Each path below is one point turned by a fixed rotation once a step. After each direction that follows a path, write how fast that rotation turns it, in degrees per step (0 if it stays still).
Each turn is a multiple of 5 degrees from 10 to 175, or 0.
Rotation 1:
[  4 -14 -11 -21   0  -1  12  16 -20  19  -5 -29 -27 -33  10 -16  20  12
  40 -25   7  63   6   6  16   7 -53  -5 -23   3  75 -16  17 -14 -36  10
 -12  23  32 -20  37 -23 -62 -13  50  10  11 -27  26]
[ 11   3 -17 -17  13  -6  -4  -1 -31  15  14  -1 -31 -31   0 -18  29  24
  37 -32  10  72   3   4  17  -2 -51   4 -14   5  86 -26  26 -11 -28   5
 -22  24  28  -8  17 -17 -54 -14  43  -3   1 -19  31]
[  4  -4 -13 -27  -2  -8  12   8 -20  15   8 -25 -27 -26   8 -14  12  22
  44 -25  -7  59   0  -6  10  -4 -42   7 -27   7  84  -9  22  -9 -29   9
 -17   7  32  -8  28 -17 -67 -18  48  12  18 -26  47]
[  3 -11 -13 -17   6   1  13  10 -19  17  -3 -22 -30 -34   0 -15  23  11
  36 -32  12  67   6  12  23   6 -58  -4 -16   3  77 -24  18 -12 -35   4
 -14  33  23 -23  30 -19 -56 -11  50   1   6 -21  25]
[ 11   3 -17 -23  10  -7   2  -5 -27  13  17  -5 -30 -24  -5 -14  20  24
  42 -33   2  69  -2  -1  19  -8 -44  11 -16  11  89 -18  24  -6 -23   5
 -21  15  26  -5  15 -17 -57 -18  43   0  10 -19  46]
[  1 -10  -9 -22  -1  -4  20  14 -13  13  -4 -32 -31 -29   3 -13   8  14
  40 -28  -4  60  -1  -1  18  -2 -48   4 -24   8  79  -8  16 -10 -33   8
 -11  16  30 -17  35 -19 -64 -19  52  10  18 -24  45]
[  8  -6 -15 -15  16  -1   8   3 -22  13   4 -13 -31 -32 -10 -17  22  16
  33 -36  13  72   4  11  30   1 -61   3 -10   9  82 -26  18  -6 -33   0
 -14  32  23 -18  23 -18 -50 -16  47  -6   2 -18  34]
[ 10   2 -17 -24   6  -9  11   3 -23  11  15 -15 -29 -22  -7 -13  10  25
  42 -31  -6  67  -6  -7  19 -12 -44  17 -19  14  88  -6  22  -1 -25   4
 -19   9  27  -5  16 -15 -59 -22  44   1  16 -20  53]
[  2 -14 -14 -17   3   1  21  15 -12  15  -6 -34 -29 -30  -6 -15  10  10
  36 -32   3  64   0   3  28   2 -60   3 -17   6  75 -12  10  -6 -34   5
  -8  26  24 -23  37 -19 -58 -20  50   2  13 -22  38]
[ 13   1 -22 -18  16  -3   7  -1 -26  11  12  -6 -28 -25 -15 -17  20  21
  33 -36   9  75  -2   4  29  -6 -60  12  -8  10  87 -19  18   1 -27  -1
 -16  26  20 -11  15 -16 -49 -21  38 -12   2 -14  43]
[  5  -4 -18 -24   4   0  20  10 -19  14   7 -33 -25 -22  -5 -13   2  20
  41 -30  -9  62  -9  -8  24 -11 -51  14 -23  10  82   1  13   1 -28   5
 -11   9  26 -11  26 -14 -63 -27  43   3  19 -22  56]
[  7 -11 -19 -14   9   3  17  14 -20  16  -3 -29 -24 -28  -9 -17  14  12
  31 -35  10  71  -3   9  36   0 -69   4  -9   5  79 -15   7  -1 -33   2
  -7  32  23 -23  31 -18 -50 -21  44  -9   4 -19  37]
[ 16   4 -25 -22  14  -4   8   3 -31  13  16 -12 -22 -17 -15 -16  14  28
  36 -32   2  72  -7  -5  28 -14 -56  18 -12  10  88  -7  18   5 -23   1
 -18  16  21  -7  12 -14 -50 -26  34 -10   6 -15  51]
[  6 -13 -18 -22   0   2  23  18 -17  17  -3 -43 -19 -19  -2 -14   3  17
  39 -29  -5  63  -9  -3  28  -6 -58  10 -19   4  76   5   6   2 -31   5
  -6  14  26 -20  31 -14 -58 -28  40   1  16 -23  48]
[ 12  -7 -25 -16  16   3   9   9 -28  15   3 -19 -18 -24 -12 -19  18  15
  29 -36  15  76  -1   8  38  -4 -69   7  -7   2  80 -12   8   3 -31   0
 -12  32  20 -20  21 -14 -45 -28  34 -16  -6 -18  36]
[ 12   2 -27 -26   6  -5  11   7 -29  16  13 -24 -15 -15  -5 -15  10  28
  39 -29  -7  68 -13 -11  26 -15 -54  19 -17   5  84   6  12  11 -25   6
 -14   6  25  -4  18 -12 -54 -31  31  -4   9 -20  57]
[ 11 -16 -23 -20   2   7  21  22 -22  19  -9 -42 -17 -20   0 -17   9  13
  34 -28   5  66  -5   3  34  -2 -67   2 -15  -3  73   1   2   3 -37   6
  -3  22  24 -21  34 -15 -52 -29  33  -5   2 -24  38]
[ 17  -1 -31 -20  16   0   3   7 -36  19  11 -17 -13 -18  -9 -18  20  27
  33 -32  11  75  -6   1  32  -8 -65  11  -7   1  81  -6   9   7 -26   3
 -15  25  22 -10  16 -14 -44 -29  26 -18  -7 -15  41]
[ 12  -7 -27 -29   1  -2  15  17 -30  19   3 -37 -13 -16   3 -19   6  26
  40 -24  -7  64 -10 -11  24 -10 -54  13 -22   0  79  12   5   9 -31   9
 -11   6  29  -8  25 -14 -57 -34  29   0   9 -25  53]
[ 14 -14 -27 -18   7   7  14  21 -30  22  -6 -33 -14 -27   3 -20  18  17
  32 -28  15  74  -4   6  32   3 -72   0 -10  -7  71  -6   4   3 -37   6
  -5  30  26 -21  29 -14 -47 -30  30 -10  -7 -22  28]
Directions:
[ -5  -5   4  -5 -11   0  10   9   7   1  -7 -18   1   1   7   2 -11  -2
   4   5 -11  -9  -3  -6  -5   0   6   0  -9  -1  -4  11  -4   0  -3   5
   4 -10   4  -2  10   0  -9  -2   4  11  11  -5   6] -> 135
[ -7   2   9   4   4  -3   6  -7  15  -8   1   5 -14  -5 -16   4  -6  -6
  -2  -9  -3  -3   1   3   3   0   5   4   1  13   4 -10   6  -5   2  -6
  -1   4  -5  -4   1  -2  -3   7  15   3  12   3   8] -> 10
Rotation 2:
[-43 -11 -35  19 -42 -20  18  -1  28  15 -27  14  -7 -44   8 -15 -48   6
 -16 -25 -37  11 -23 -14  30 -11   1 -25  37   9  11 -19   2   6 -58 -18
  36   5  -6  13   6  20  34 -14 -77  43   6  10  23]
[-38 -25 -46   0 -35  -6   8 -10  35  -1   4  24  26 -41   9   0 -44  24
 -47 -35 -22  -4 -28 -24  14   4  -7   0  29  44  21   0 -16   1 -45 -33
  26 -11  17  11   9  34  31 -23 -50  50  26  23   4]
[-41 -21 -41  11 -35   2  20 -33  16  12  -6  24  18 -24  29   2 -54  13
 -40 -16 -18  24 -11  -1  38  25  30   5  13  13  19  17   4 -26 -59 -44
  28  12  17  -8   5  36  49 -10 -43  32   8  31  11]
[-49 -24 -26  13 -41 -28  24 -16  39  12  11   5   1 -36  30  -2 -63  10
 -21 -38 -45   4  -4 -19  45   5  31 -11   9  -6   5   5   3  -3 -46 -14
  22  -4  -7  14 -12  13  43  -7 -72  22   8  15  17]
[-34 -13 -37  17 -40   5  23 -26  43  -2   1   6  -1 -37  12  -1 -38  19
 -21 -29 -10   1 -42 -31  24   8   1 -20  40  26  14 -13  -2  -7 -53  -3
  24  -8 -20   9   3  23  38 -19 -67  60   3  18  18]
[-39 -22 -45   8 -37 -12  13  -3  12  13 -34  34   9 -30   8 -16 -43  12
 -40 -20 -23   8 -26  -3  29   2  -7   3  28  19  29  -3   2  -3 -61 -37
  44  11  14  -4  18  38  31 -21 -57  48  20  15   5]
[-48 -26 -34   0 -40 -19   3 -18  28   8  11  15  34 -30  27   1 -56  15
 -47 -36 -43  -2   5 -19  32  16  22  -3   9  30   9  16 -10 -10 -34 -35
  11   0  20  12   9  40  43 -10 -51  36  25  25  10]
[-39 -13 -36  23 -39   6  28 -32  38   6   7   8   3 -42  27  10 -55  12
 -14 -17 -19  32 -18 -16  31  14  36 -20  26   8   5  -3   6 -23 -56 -24
  16   3  -2   8  -7  23  54  -7 -53  28  -5  30  27]
[-41 -27 -38  10 -39 -20  27  -6  39   4 -10  17  -9 -40  16  -6 -52  20
 -23 -36 -21  -4 -37 -17  38  -7   4   0  25  -2  22  -9   4  10 -62 -12
  46 -10  -9   7  -7   7  28 -21 -76  30   8  14   3]
[-33 -16 -34   4 -40  -3  12 -27  24   2  -5  18  20 -16  16 -11 -34  15
 -47 -36 -20 -15 -30 -19  28  22  -1   2  25  40  24  10  -8  -8 -48 -15
  25   0  -5  -3  18  44  33 -23 -63  69  18  18   6]
[-46 -15 -38  15 -41 -11  12 -13  10  19 -22  20  13 -34  22 -11 -54   7
 -26 -15 -46  29   2  -7  31  13  18 -13  16  20   9   4   1 -17 -52 -42
  20  20  19   2  19  44  44  -4 -53  39  12  19  27]
[-49 -28 -41   5 -40 -12  14 -11  49   2  20   8  13 -57  23  10 -66  22
 -25 -33 -31   6 -12 -29  26  -3  23 -15  18  11   2  -6  -3   1 -43 -30
  19 -12   9  24  -7  17  41 -12 -51  17  16  31  14]
[-30 -17 -41  17 -35   8  26 -35  39   4   2  18   4 -29  18   5 -42  20
 -34 -25   9   4 -46 -14  36  12  18   2  35  15  24   1   4 -14 -65 -15
  37  -7 -12  -4  -4  13  46 -21 -60  38  -2  32   5]
[-42 -17 -27  11 -40 -30  22 -12  14  17 -26  25   3 -16  21 -19 -43   7
 -36 -39 -44  -3 -18  -1  40  10   4   3  13  13  29  13  -4   1 -55 -15
  43   6  -3  -3   9  26  29 -13 -78  50  13   4   9]
[-47 -15 -36   3 -46  -5  12 -17  29  -4   6   5  16 -37  22  -5 -50  16
 -27 -29 -49   4  -8 -33  21  16   7 -20  16  41   4  -2  -9 -10 -35 -23
   4   3   6  16  15  50  38 -10 -56  61  22  16  26]
[-41 -24 -54  14 -38   6  17 -12  30  11  -6  18   6 -52  14   1 -59  14
 -23  -4  -8  29 -18 -14  26   1  18 -16  33   6   7 -18  14 -11 -61 -42
  26   6  13   8   6  30  45 -15 -42  23   7  33  17]
[-38 -31 -36   7 -34 -25  14 -15  38  15   8  21  18 -34  16   3 -54  16
 -45 -46 -14 -15 -25 -12  41   0  19   9  23   4  21  14  -4   4 -55 -24
  40 -16   1   8  -8   3  41 -19 -63  19  11  29  -5]
[-34  -3 -23  19 -35  -1  28 -38  27   4  -4  12   9 -12  32  -1 -32  12
 -31 -40 -28   9 -28 -10  35  29  16  -7  18  30  22  20 -15 -22 -51  -7
  28   2 -10  -3   3  29  44 -10 -71  64   1  16  22]
[-51 -19 -42  11 -45 -15  27   0  21   2 -21  16 -11 -40  21 -15 -56  14
 -13 -17 -53  23 -13 -15  28   3   2 -13  13  10  14 -14   4  -1 -51 -22
  26  15   9   6  11  37  27 -12 -64  47  17   3  23]
[-47 -33 -51  -1 -45  -2   1 -14  38   2  18  13  21 -48   6  -1 -62  21
 -40 -20 -13 -15 -17 -33  25   4   8  -5  29  26   2 -11   7   2 -44 -30
  12  -8   5  14  12  37  38 -25 -46  34  24  30   1]
Directions:
[  9   8   6   4   7  -5   0   4   1   4 -10   8   4   2  -3   2  14  -2
  -6 -12   4  -1 -11   5  -7  -5 -11  -2  10   9  11   6 -17   3  -4   0
  13  -5   1  -1  -3  -9   0  -1  -7   8  -3  -1   1] -> 90
[  2 -11 -11  -6   0   6   0   0  -1  -4   1   7   0   1  -5  -2  -2   7
  -9   5  18 -10 -10   2   3   0  -6  16   1  -2   8  -2   9   4  -6  -3
   7  -3   2  -7   3   1  -6 -10   7  -3   6   3 -16] -> 100
[ -6  -6   1  -4   0 -19  -1  16  -1   5  -6   4  -4  -4   0  -5  -7  -1
   1  -5 -14  -4   8   4   5 -12  -2   5  -7 -12   1  -1   0  13   0  -2
   8  -1   6   4  -3  -8  -7   0  -6 -12   6  -6  -5] -> 140
